In the data rows, 128 means zero.
Here are some points, each followed by its number:
[147 137 123 111 107 148 135 139 117 151 155 113 145 110 120 133 118 149
  99 123 121 155 122 135 120 136 126 132 131 147 130 122 125 157 132 127
 140 134 101 143 125 119] 0
[114 124 143 127  94 103 143  82 114 151  91 159  45 135 120 151 131 131
 136 158 117 140 109 151 147 131 148 104 132 137 107 163 122  92 107 150
 120 145 124  74 163 161] 1
[101 111 106 140  96 144 107 130 121 151 129 121 159 117 147 140 134 127
 115  90 117 116 108 117 151 116 123 114 132  89 103 122 173 117 140 148
 135 141  75 169 125 101] 2
[146 130 155 122 139 123 121 164 138 130 128 137 151 123 135 118 120 127
 140 130 142 121 141 120 109 146 143 113 123 128 136 123 135 144 124 127
 128 114 139 132 132 137] 3
[102 120 114 135  75 143 145 109 179 150 142 153 162 120 172  98 118 143
 149 171 153  95 121 149 134 139 113 126 109 127 159 111  95 106 160 117
 116 126 106  84 123 179] 4
[156 119 142 127 128 126 128 125 114 121 135 128 113 137 124 138 135 107
 122 120 111 140 107 123 109 116 131 128 127 155 128 127 134 132 133 131
 125 120 120 130 125 122] 5
[ 82 133 111 156 131 146 123 150 117 137 119  94 134  77 149 155 136 116
 144  85 114 136 101 115 138 114 116 104  96 100  89 117 176 138 139 142
 104 157  87 169 106  96] 6
[149 117 154 145 118  82 115  85 120 187 120 123  19 170 111 150 136  89
 183 140 150 192 102 130 128  96 128 107  87 175  68 127 161  94 166 173
 118 119 142 101 115 127] 7
[123 108 112 115 130 136 125 144 125 139 114 137 142 128 115 120 126 123
 139 140 155 109 125 136 110 126 133 103 134 107 135 121 137 123 140 141
 112 146 129 149 120 133] 8
[122 156 112 141 139 148 117 160  82 127 131 128 141 128 132 133 143 114
  88 120 134 126 116 144 112 114 140 130 169 143 125 136 145 129  98 115
 138 119 116 167 112 117] 9
[178  81 117 174 169  97 116  88 163  50 123  84  38 185 138 125 159 130
 183  99 115 136  62  97 117 156 118 115 120 143 149 133 150 134 183 169
 118 114 155 126 161 104] 10
[189 100 130 111 140 148 190 141 116 122 152 116 151  98  81 130 101 122
 121  99 132  98 135  77 128  72 109 124 107 128 127 131 107 211 130 117
 159 175  83 166 134 104] 11
[131 157 124 110 140 163  83 159  90 130 136 144 132 122 101 126 110 187
  72 107 164 110 103 180 115 151 119 113 192 112 134 127 113 123  87 111
 101 102 150 136 162 116] 12
[112 131 150 106 146 115 150 132 137 166 119 144 157 117 104 119 153 128
  88 162 146 137 144  97 140 125 141 117 139  97 131 142 141 129 116 101
 140 138 122 124 154 154] 13
Which point above is nearest to each new point by angle, seen from the average point of the numbered points? Its number follows each.
[139 105 124 126 127 106 152  92 164 121 141 122 140 139 126 117 122 118
 142  89 128 110 131  83 149 142 131 140 132 113 115 115 133 141 127 157
 137 126 131 137 133 108] : 10
[122 135 113 118 118 142 156 106 147 122 124 139 133 157 121 116 116 155
 147 151 160 109 135 107 126 119  94 114 114 125 143 137  99 143 154 134
 127 154 137 128 112 122] : 4
[129 142 121 146 124 127 118 114 112 125 109 136 155 146 106 136 143 142
 101 107 142 141 125 139 101 152 123 126 127 134 115  91 132 131 136 141
 137 119 127 151 145 106] : 12
[141 161 139 146 162 139 111 126  73 155 141 142 106 145  94 155 138 147
  98 143 116 148 160 156 139 150 142 131 123 134 111 125 132 114 104 105
 147  72 159 126 146 132] : 12
[128  75  82 161 146 144 132 118 145 104 125 133 102 166 132 137 147 136
 131 148 123 132  94 119 141 123 134 105 150  91 113 134 161 108 125 145
 142 164 128 124 163 137] : 10
[ 93 139 134 117 180 131  90 141 141 154 117 126 124  97 134 125 152 163
 137 167 128 143 159 136 142 149 101 125 116  96 147 123 156  81 113 133
 132 103 141 135  90 120] : 13
[ 95 138 118  99 167 140  96 155 117 153 140 115 113 104 144 112 135 154
 145 166 104 126 151 141 151 137 107 127 120 113 145 122 132  73 114 125
 111 101 139 107 105 145] : 4
[143 109 109 129 146 123 109 202 137  45 115 136 153 137 145 141 164  75
 100 138  87 119 106  91  80 146 133 101 122 130 166 106 158 151 122  97
 133 163  94 181 117 135] : 9
[160 147  89 153 122 131 133 123 113 142 132 163 141 120 153 168 121 129
 147 110  90 129 138  98 127 135 146 105 145 144 128 125 185 134 137 117
 175 147 104 149 169 121] : 2
[132 110 125 137 141 131 103 159 104 137 135 113 121 116 138 143 121 117
 130 131 115 145 122 125 106 138 142 121 117 116 116 120 144 106 127 131
 114 126 124 118 118 124] : 6
[115 142 135 112 150 114 106  74  88 155  80 127 158 145 113 154 162 140
 103 107 149 160 171 131 179 120  87 146 159 137 130 103 124 132 170 170
 164 124 115 162 121  92] : 2
[171  82 138 109 119 122 173 104 124 169 140  96  74 116  53  95  84 106
 171 141 149 112 145 150 136 163 151 145 113 123 125 137  90 131 120 141
 109  62 181 102 108 147] : 7
[154 114 102 194  77 125 132  95  84 198 183  82 102 156 117 112 135  82
 138 139 107 155 156 141 148 145 124 110  94 142 105 110 142 122 148 155
 101  94 118 122 125 137] : 7
[129 109 123  69 102 139 172 131 159 113 106 136 148 162 122 106  96 167
 140 178 205  91  93  90 148 113  90 109 107 133 148 125  66 152 198 113
  99 177 148 122 104 129] : 4
[148  82 115 170 129 110 135  62 129 103 166 104 105 187 102 134 147  67
 152 139  96  87  98 115 110 166  85  82 128 145 158 111 117  73 169 130
  83 185 126 111 170 133] : 10
[152 116 127 174  91  97 117  87 101 126 102 171  16 134 107 127 126 116
 140 158 118 127 105 147 148 108 134 105 130 137 112 163 143 108 102 120
 121 145 132  51 142 152] : 1
[ 97 122 128  59  91 220 223  96 221  63 122 154 176 192 139  99  66 210
 206 218 255  81 135  77 134  41   0 148  33 143 173 136  12 177 238 116
  70 219 160 145  68 164] : 4
[111 112 104 151 135 147 114 128 129 111 136 105 105 129 144 115 123 158
 127 112  92 124  99 142 138  94 119 151 140 133 120 124 137 126 129 138
 135 145 133 126 116 102] : 10
[167 113 133 148 153  90 145 136 163  69 130 129 122 175 113 171 123 105
 141 145 133 105 121 101  92 132 130 109 107 140 148 130 103 146 148 114
 118 183 140 144 124 154] : 10
[113 136 142 129 153 118 136 128 122 124 123 113 121 135 115 116 120 112
 123  94 142 133 131 125 112 133 147 124 146 154 130 119 120 125 115 138
 142 125 129 154 115 131] : 9
[116 146 140 120 153 114 127 116 138 141 126 101 150 113 109 122 152 112
 120  78 142 147 135 132 108 113 157 104 139 155  94 102 116 134 126 114
 119  92 133 156 115 118] : 9
[131 111 142  75  86  74 124  79 141 116 120 135 141 128 151 125 138  75
 132 139 131 120 132 130 162 145 135 121 106 115 160 151 124  97 134 144
  99 105 114  83 111 146] : 4
